In the rows, 128 means zero.
These are runs of 6 systems, one row a step. Runs of the same system follow the same rule from any start.
path 1, bokaz, 11 rows:
[[124 158 136 185 133  89  95 126 147 162  84 136 187 152 161 144 104 123
  140  97 144 116 136 182 153 167]
 [105 171 185 145 151 116 133 108 124 104 174 144 176  97 145 129 127  99
  139 134 112 191 141 137 193 135]
 [ 84 137 154 113 115 176 137  77  94  42 131 132 129 150 106 161 139 125
  133 172 119 151 119  91 103 117]
 [104 121 132 122  64 139 138 134 124 139  96 134 106 155  99 157 130 104
   96 142  92  53 127  71 111 170]
 [173 108 136 141 133 107 137 194 168 186 152 132 134 134 110 127 129 126
   57 168  99 131 151 120 124 156]
 [163  87 169 140 151 139 123 157 188 120 126 129 157 124 123 147  94 163
  155 161 173 153 145 188  91 103]
 [102 120 186  85 112 132 153 125 153 130 112 129 123  72 136 152 131 119
  203  92 163 103 110 149 155  97]
 [122 129 118  68 171 144 163 116 110 140 136 141  69 100 107 139 193 122
  124 102 110 151 102  79 155 102]
 [159  85  57 138 169 149 120 107 118 113 101 131  73 163  91 112 115 149
  117 100 119 125 154  88  84 129]
 [149 116  87 157  93  97 113 147 146 148 146 109 124 111 143  55  57 126
  133  93 135  82 166 133 120 135]
 [135 165 113 111 112 102 116 159 118 136 175  99 147  99 177  70 141 155
  124 153 150 162  97 188 138  88]]
path 2, punov (11 x 26):
[[129 138 135 135 120  69 137 171 175  81 139 125 143 150 120  84  94 119
   81 143  79 117 174  89 122 147]
 [126 138 133 129 119  92 111 175 131  53 116 125 127 155 126 114 111 158
  132 207 130 151 150 186 124 102]
 [ 88 182 143 116  91 136 158 137 104  97  69  93 126 135 133 131 122 129
  133 160 151  96  79 176 161  99]
 [147 152 128 112 136 187 195 139 141 148  90 102 120 160 125 131 117 133
   71 139 121 135  56 101 127 120]
 [173  81  96 138 121 195 131 114 123 134 105 152  97 195 130 147  73 134
  148 133 132 155 107 106  90 134]
 [129  86 113 140  60 147 122 114 123 176 150 134 108 118 125 126  58  92
  169 126 166  81 143 133  92 119]
 [148 105 124 105 106 124 121 160 151 214 183 117 123  67 136 122 152 153
  116 134 163 104 122 153  94 103]
 [152 104 123 113 173 108  98 131 127 188 111 151 127 117 147 173 207 150
  166  91 148 142 112 171 139 129]
 [121 126 157 157 184 125 141  79 128 165 120 139 144 101 113 158 140  74
  152  63 134 137 150 122 181 146]
 [143 116 142 141 164 151 133  95 119 101 204 127 148  73 111 101 137 125
  113 108 101 172 170  73 147 145]
 [103 124 101 106 117  87  76 105  94  57 168 137 124 125 152  94 172 143
  151 113  97 133 157  96 107 135]]
path 3, sotu, 11 rows:
[[197  66 125 110 100 184 133 152 115 175 165 123 110  96 136 117 159 151
  130 111 104 125 112  93 136 161]
 [176  46 117 122 137 104 110 128 159 158 137 118 137 156 156 123 148 109
  170  89 155 110 136 144  60 117]
 [111 148  99 132 154  86 111 122 169 189 142 145 124  68 130 113  95 147
  142  62 166 101 161 134 120 117]
 [150 132 107 133 153  93 100 144  94 125 159 104 131  67 135  78 187 156
  126 101 110 133 157 149 187 143]
 [134 125 110 153 195 100 104  83 115  80  94 101 168 173 142 119 189 122
  129  82 124 139 131 138 113 138]
 [ 86 180 108 147 158 105 124  84 137 103 125 171 127 145 135 123  75 104
  133  83 108 155 151  77 146 144]
 [100 150 127 138  96 101 121 131  83  57 175 118 121 124 116  83 102  97
  119 182  99 148 170 126 161 122]
 [ 92 164 135 153 109 130 125 122 119  60  86  88 171 177 122 128 123 143
   89 183 138 106 113 158  95 123]
 [101 195 144 117 105 144 149 156 147 139  81 171 124 163 143 169  90 142
  104 156 106 143  80 112 159 152]
 [142 107 166 110 109 153 157 155 104 145 154 150  98 147 110 164 132  81
  129 213 116 175 116 143 158 110]
 [130  89 169 136 113 205 150  99 137 133 124 104 146 118  95 173 110 129
  136 160 178 109 112 145  72 104]]
path 4, rukis, 11 rows:
[[ 75 139  92  92 115 135 111 109  98 113 133 126  81 120  84 149 169 156
   98 171 144  89 129 116  67  93]
 [149 141  70 161 154 156 119 128 112 151  60 116 109 141 102 123 135 181
   84  91 113  93 121 115 140 170]
 [192 110 105 158 156 112 141 159 169 165 109 132 133 173 159  97  61 108
  143  99 138 163 126 160 138 128]
 [123 121 131 106  94 135 126 138 120 135 185 138 111 101 150 112  87 120
  176 173 175 165 119 180 114  64]
 [103 150 117 105  82 173 118 106  66 152 161 103 127  85 131 137 192 153
  105 152 134 103  82 122 123 125]
 [137 146 101 164 146 132  96  97 122 170 113 137 174 164 155 151 163 138
   87  81 109 121 108  97 112 191]
 [146 116 137 178 139  94  96 128 142 136 130 170 152 139 148 131  67 104
  180 105 128 158 179 152 164 162]
 [124 117 189 126  97 118 149 149 117 110 179 102 145  74 119 107 124  89
  152 177 137 137 152 171 174 103]
 [ 91 155 173  90 124 135 139 115 133  88 146  96 172 107 134 142 207 150
   91 149 123 118  93 108  96 118]
 [101 143 117 118 155 116 105 101 133 101  67 171 121 160 133 170 169 145
  140  74  94 119 123  78 130 171]
 [142 104 129 157 164 105 151 135 136 134 105 155  91 150  85 130  75  64
  137 118 104 136 186 112 174 141]]
path 5, rukis:
[[133 144  83 138 131 105 110 117 131 137 183 130 123  85 160  59  67 140
  158  82 149 148 151 137 132 105]
 [138 134  94 119  86  98 100 146  62 117 185 100 122 123 157  74 170 117
  123 172 115 141 125 161 146 114]
 [ 90 178 106 161 138 112  97  83  82 118 111  93 182 158 142 136 175 123
   94 141 151 118 103 172 104 128]
 [100 208 126 164 142 125 116 112 118 129  93 158 154 130 154 138  96 148
  132 100 119 157 112 140 198 165]
 [145 134 170 142 101 135 159 140 114 115 144 144 142 166 150 125  89  57
  141 163  92 181 118 123 190 145]
 [ 74 137 185 124  70 142 141  99 138  89 155 122 167 134 125 153  97  85
  129 177 141 107 126 110  84 115]
 [ 82 154 158 106  74 129 118 148 146 114  96 148 126 100 112 163 144 168
  115 130  97  61 129  87 135 172]
 [164  86 157 132 146 107 141 177 165 149  70 149 123 177 106 174 153 112
  110 133  86 109 145 113 140 173]
 [142  80 171 129 175 136 151 134 193 124 104 145 123 121  89 166  81 127
  161 132 167 137 162 150 101  97]
 [141 100 148  67 126 166 168 149 150 123 150 120  78  49 104 113 134 171
  149 113 139 120 120 107 138  89]
 [160  82  90  83 147 133 136 127 127 144 149 112  96 143 128 114 199 133
   97 106 113 119 106  77  68 112]]
path 6, sotu, 11 rows:
[[ 96  98 176 102  96 101 121 112 142  65 103 103 159 149 137 146 167 101
  176 122 143  76 128 136  83 113]
 [ 75 167 119 111 132 100 136 144 168 156  97 161  95 113  85 157 117 144
   77 122 108  74 149  80 119 142]
 [180  91 124 141 126 139 130 186 102 112 108 137  80 125  94 119 126 150
  133 165  88 142 167 147 197 155]
 [154  93 160 128 172 138 175 122 160  86  72  77 146 164 122 121 122 103
  151 112 159 125 110 162 115  87]
 [ 98 170 122  77 156 150 162 121 176 127 140 156  96  86 123 125  92 172
  117  99 134 148 105  72 114  91]
 [146 104  75  93  91 143 111 143  54 115 158 127  53 119 122  97 159 138
  147 159 112 136 122 133 144 107]
 [150 113  81 165 135 143 140 102 112 155  90  70 141 184 126 107 117  95
   99 112 160  93 102 150  78 117]
 [153 168 113 142 134 139 132 146 179 178 156 158 152 117 171 104  56 160
  109  99 125 170 106 105 132 148]
 [137 123 133 106 111  93  99 144  96 128 194 137 134 111 173 109 164 116
  173 162 139 178 123 183 147  96]
 [ 81 156 120 155 147 134 108  58  99 153 122  99 168 117 118 161 174 115
  105 116 172  97 115 154  90 118]
 [132 155 127 156 106 159 109 110 118 159 141 160 154 113 142 141 122 142
  106  90  83 128 128  63 162 210]]
path 7, bokaz:
[[144 108 131 139 160 147 131 106  87 117  98 150  92 121 120 143 125 107
  204  98 129 164 138 154 207 130]
 [121 130 109 138 137 182 168  63  90 121 165 100 113 108 111  92  99  81
  120  92 130 139 120  73 136 112]
 [126 144  63 114  73 158 102 128 108 129 159 150 101 146 151 102  98 171
  102 139 109 127 103  76  85 142]
 [162  92  96 150  73  92  77 158  94 171 139 120 139 167 158 117 149 109
  136 155 124 103 137 174 112 154]
 [119 155 144 174 154 115 114 106 134 188 148 106 196  99 137 144 145 119
  104 134 178 135 128 195 120 123]
 [107 159 174 131 150 153 104  96 138  90 125 156 182  95 153 166 155 185
  163  97 130 167 113 124 149 156]
 [ 99 102 160 104 123 107 128  87 110  65 139 142 128 150 126 144 172  66
  158 112  89 125 147  68 126 140]
 [ 81 144 104 126 130 111 134 120 128 122 141 129 100 129  64 133 129 117
   53 169 111  89 170  77  84 124]
 [162 111 129 143 107 124 115 196 162 109  99 108 136 127 108 111 120 203
   86 159 104  88 151 139 120 165]
 [159 108 181 118 130  84 158 179 191 134 109  94 169 151 162 109 123  99
  148 128 144 124 111 176 128 105]
 [ 86 174 153  93 171 112 156 131 158 140 106 162 102 108 120 168 115 126
  156 134 164 167 107 161 151  72]]
path 8, luv:
[[147 139 135 115 106 101 172 189 188 114 127 127 120 156 140  81  49 112
  103 143 104 133 128 105 134 119]
 [133 133 124 101  89 131 107 184 124 122 128 161  98 148 141 153 119 174
  139 214 130 160 109 176 123 109]
 [113 133 152 119  94 162 157 117 109 164  71 104 132 148 135 172 144  99
  148 140 167  91  64 170 133 109]
 [150 129 139 120 124 186 163 114 161 201 135 157 131 126 147 157  98 120
  119  84 122 137  85  67 128 155]
 [177  70 105 127 119 176  94 104  91 113 163 161 110 137 153 126 121 147
  193 112 121 179 129 112 122 143]
 [123  84 116 127  81 105 109  97 104 135 172  89 136 118 146  91 128  72
  172 111 167  87 140 150  83  96]
 [113 135 114 128 113 103  95 140 156 196 172 127 149  68 124 127 150 166
   81 111 137  78 150 111  87 149]
 [154 112 118 152 190 112  83 123 111 129  98 129 149 115 123 149 207 181
  133  95 120 136 149 161 152 166]
 [111 136 153 143 204  84 151  88 142 111 126 111 149 122 114 116 133  60
  143  85 145 151 156 139 156 101]
 [ 81 184 125 124 141 122 138 120 129  86 187 141 120  73 101  97  99 145
   87 152 107 157 160  81 146 114]
 [115 152  96 126 115 123 113 137  82  39  90  94 117 163 119  97 162 167
   96 160  99 112 123 127 130 135]]
path 9, Zup, 11 rows:
[[125 146 131 136 178 174 150  74 164  94 117 114 172 150 145 128  98 150
  120  91 159 163  90 104  76 106]
 [109 161 145 101  51 143 125 152 118 105 154 173 119 129 174 125  82 137
  162 156  97 158 103 103 162 145]
 [122 100 131 151  81 113 113 116  97 170 168 111 146 152 111 144 155  55
   91 178 122  89 149 125  93 143]
 [105 147  97 166 144 158 106 100 150 141  75 127 142 120 103 151  98 193
  105  98 163  79 134 131  82 146]
 [164 129 173 138 103 131 137 191 152 134  91 138 146 117 158 131 101 155
  165 130 115 137 116 172 205 160]
 [146  78 183  94 153 122 159 140 155 145 153 123 138 142 111 170 184  85
  118 173 139 151 118 140  90  94]
 [ 85 139 111  88 134 170 123  93 115 104 121 153  76  77  88 161 148 186
  136 112 136 106 130  79 109 115]
 [159  92 128 133  95 106 123 156 104 123 122 114 116 107 136  87 140 110
  161  80  85  89 159 114 194 177]
 [165  84 109 134 187  70 128 145 178 124 125 111 134 175 124 107 134 110
  106 120 135 131 160 137  67 104]
 [ 89 183  94 108 149 122 124 136 123  92 115 148  83 101 112 117  93 184
  140 156 154 160 128 165 145  72]
 [128 153 140 123 110 124 154 123  69 145 155  83 138 100 153  91 175  70
  131 120 120 131  95 147 202 120]]
path 10, luv:
[[101 110 120 110 109  97 112 115 157 159 103 179  94 132 138 153  85 100
  195  70 143  90 147 106 117 131]
 [172  95 112 147 112 144 123 149  82 195 189 129 101  88 105 113 136 105
  110 153 112 137 159 136 172 151]
 [150 107 143 156 152 155 110  94 135 100 151  74 204 128 141 121 158 163
  113 131 166 140 120 159  60 115]
 [ 78 162 142 100 127  73 111 118 169 118 110 149 139  91 159 132 138 147
  172  51 133  93 135 113 138 132]
 [132 129  96 121 157  93 122 139  82 165 154 152  78 122  99 128 184  91
   96 140  85 150 158 108 179 145]
 [132 113 126 176 180 160 137  89 119  75 121  87 153 142  73 127 112 134
   90 162 155 139 158 146  86 107]
 [104 171 151 122 104 109 144 154 176  75 100 110 153  95 152  85  77 166
  145  89 126  95 129 123 159 132]
 [136 154 110  88 121  74 125 187 115 139 134 160  91 164 151 122 173 117
  102 168  80 165 106 126 164 129]
 [103 120 129 146 151 158 136  99 112 123  87 134 112 173  76 189 116 110
  114 188 163 133 128 162  87  99]
 [125 145 161 146  92 187 172 126 150 131  96 111 142  92 125 120  58 138
  141  93 132  91 109 108 172 151]
 [183 113 117  97 109 131 130 167 130 130 164 146 128 163 193  99 145 133
  131 130  82 185  85  97 138 146]]
path 11, punov:
[[116 189  83 132 147 117  97 129 143 118  83 164 132 154 168 125 116 196
  120  84 112 146 101 114 134 160]
 [130 138 154 165  93 101 130 148 131 142 125 157 149 186 137 141  80  51
  119 158  92 140 146 125 169 173]
 [120 131 145 165 124 156 123 105 124  97 174  93 178 122 109 122 102 135
   95 197 163 146 144 164  76 102]
 [ 96 164 136  90  70 164 104 127 123 104 111 139 140 106 169 152 144 205
  154 125 141 109  70 129 112 131]
 [123 119 158 101 111 114 158 145 160 175  93 144 127 180 134 177 160  73
  107 121 103  95  92  87 116 148]
 [156  76 141 161 185 161 136 119 168 126 114 137 130 137  67 167  93 146
  111 150 147 143 174 131  83 126]
 [140  79 158 120  75 170 116 129 114  93 131 123 120  71 130 124 110 161
  209 113 140  98 143 142 152 135]
 [123 109 146  60 115  92 167 137 146 147 159  93 112 105 145 102 184  76
  133 102 131  95 100 105 111  84]
 [132 126  86 103 218 107 129 134 146 140 104 161  69 129  87 150 155 165
  107 118 133 157 147 126 116  98]
 [151 109 111 172 130 135 115 131  81 122  85 132  99 117 103 119 113 120
  165  98 105 114 170 146 213 175]
 [154 125 130 144 131 111 160 123 129 115 179  62 163 111 153  39 109  81
  115 105 130 135 130 129 139 108]]
path 12, Zup (11 x 26):
[[136 115 115 134 107 159 132  76 145 125 124 107 165 152 168 110 105 120
  143  54 135  99  93  77  73 147]
 [139 135 110 132  81 107 100 179 160 151 137 188 114 162 155 129  55 145
  128 155  99 143 140 115 121 161]
 [128 111 138 169 112 134 117 137  99 155 150 107 137 121  88 144 123 106
  106 213 160 122 161 200 121 112]
 [102 152 149 129 147 162 137  94 147 157 103  96 169  76 130 152 156 172
  127  83 181  89  92 153 112 117]
 [164 124 160  99 125 141 126 165 146 140 110 171 134 129 167 157 166 165
  151  99  83 158  94 101 177 180]
 [147  51 154 125 148 126 123 115 121 104 154 159 105 158  88 168 146  74
  153 163 110 155 179 108 106 128]
 [ 75 137 123 123 131 121 131 102 149  95 141 121 110  60  78 112  96 151
  132 110 153  77 182 105 100 101]
 [143 151 117 119 104  80 115 185 132 106 115  89 142 106 160  67 167 171
  115 109  99  92 125 144 168 151]
 [147 114 106 120 176  80 118 135 122 128  84 127 119 208 144 142 181  95
  133 139 133 156 108 172 109 104]
 [ 84 177 116 125 180 150 166  90 121 128 108 159  78 117  90 149  82 109
  130 123 146 166 126 117 163  87]
 [148 138 144 132 103 174 173 123 102 102 170  81 144  96 135  69 118 107
  101 121  96 134 113  85 174 145]]

Name the system that made each run.
path 13, 2 rows:
[[142 103  77 155 144  64  91 142 129 187 128 140  99 123 118 107 107 105
  145  99 147 103 185 166 131 126]
 [146 148 130 176 184 104 127 127 139 134 131  84 174  78 126  79 123 143
  113  85 146 132 160 172 174 135]]
  sotu
path 14:
[[ 96 140  83 118 156  92  97 110 131 128  67 181  84 167 133 163 115 139
  176  89 152 128 130 146 112 113]
 [132 159 148 152 152 113 167 155 128 152 134 137 112  96  95 112  89  87
  104 140 104 156 161 134 223 138]]
  Zup
path 15, 2 rows:
[[152 157 130 118 139 124 160 181 135 153  60 129 114 186 134 149 146 128
   90 163 107 142  80 154 166 135]
 [141 102 143 119 147 201 184 103 101 128  95 123  89 156  84 170 119  90
  136 158 144 153  97 126 134  97]]
  Zup
path 16:
[[175  61 170 130 171 117 153 140 147 165 104 138 125 163 110 173 164  61
  147 120 118 144 139 130 145 140]
 [115 112 138 102 177 162 155 114 168  89 138 146  90  90  67 142  98 169
  118 130 139 142 161  84  94  94]]
  Zup
path 17 (2 x 26):
[[ 77 156 122 147  71  88 113 116  96 134 155 153 114 119 129 112  71  59
  156 140 127 109 167 128 161 130]
 [114 156 155 151  80 126 128 162 113 112 146 100 160 117 104 121 136 134
   60 213 104 107 145 141 141 153]]
  rukis
path 18 (2 x 26):
[[100 162 108  86 126 119 116 142 116  36 126 126 110 139 127 108 164 192
  100 169 102 144 118 106 111 111]
 [126 116 113 140 107  90 132 149 119 103  44  96 118 203 120 125 141  91
  121 134 115  66 128 146 122 141]]
  bokaz
path 19 (2 x 26):
[[123 176 117 127 113 117 118 149 136  96  81  90 168 163 178 106 137 177
  114 136 145 122  72 178 110 117]
 [113 176 153 123 119 144 168 140 160 152  79 161 133 181 155 168  80 106
  125 142 127 157  70 129 149 127]]
  punov
path 20 (2 x 26):
[[102 149  97 118 124 166 128 110 132  86 144 121 116 136 112 116  88 174
   96 174 161 138 116 124  47  79]
 [131 121 121 121  50 116 100 171 117 145  75 131 114 134 155 138 138 149
  162 117 114  58 111 153 154 164]]
  bokaz
path 21, 2 rows:
[[155 116 147  91 121 156 158 154 166 187 158 128 138 144 144 151 151 130
   83 162 136 146  71 112  72 109]
 [150  92 111 118 109 165  91 127 121 199 151 179 100 109 135 176 117 158
  170 138 163 140 124 151 100 125]]
  sotu
path 22 (2 x 26):
[[169  83 140 170 129 143  91 127 130  97 136  84 184 101 135 104 133 181
  152 123 157 116 156 183 108 140]
 [ 99 168 144  97 136  83 127 125 169 131  86 131 162 123 181 131 163 142
  154  51 133 103  91 121 135 134]]
  sotu
path 23 (2 x 26):
[[157 128 108 154 160 191 155 113 118 200 110 112 115 100  91 144 145 141
   76  98 125 112 113 103 155 160]
 [187 102 112 153 187 156 126 104 144  90 133 122 153 149 158  94  99 155
  154  77 132 190 123 124 120 130]]
  luv
path 24 (2 x 26):
[[166  92 115 134 193 114 144 120 133 109 171  86 135 142 101  91 160 105
   79 142 126 159 155 121  85  98]
 [ 84 157 128 118 147 109 118 129 170  64 113 124 128  80 107 112  93 200
  142 120 164 106 160 145 100  90]]
  luv
path 25, 2 rows:
[[151 110 142  84 116 117 132 159 113 112 163  84 127  93 157  90 190 147
  158 145 151 141 102 182 135  79]
 [111 137  88  82 164 100 111  94 106 174 140 154  96 128 151 144 203 112
  146  78 140 142  98 112 114 105]]
  Zup
path 26, 2 rows:
[[126 170  81 150 159 132  77 114  95 136  93 132 147 133 151 141 180 204
  112 102 130 136 102 152 133 160]
 [129 155 152 167 120 110 133 118 145 146 102 145 180 167 168 139  97  72
  134  83 100 133 117 106 172 183]]
  punov
path 27 (2 x 26):
[[102 120 153 152 156 134 168  78 106 115  94 124 116 154  78 154 118  37
  133 115 121 114 152 104 157 132]
 [130 120 159 135 118 167 156 130 161  63 153 120 138 105  92 105  68 146
  100 143 102 129 163  68 116 143]]
  sotu
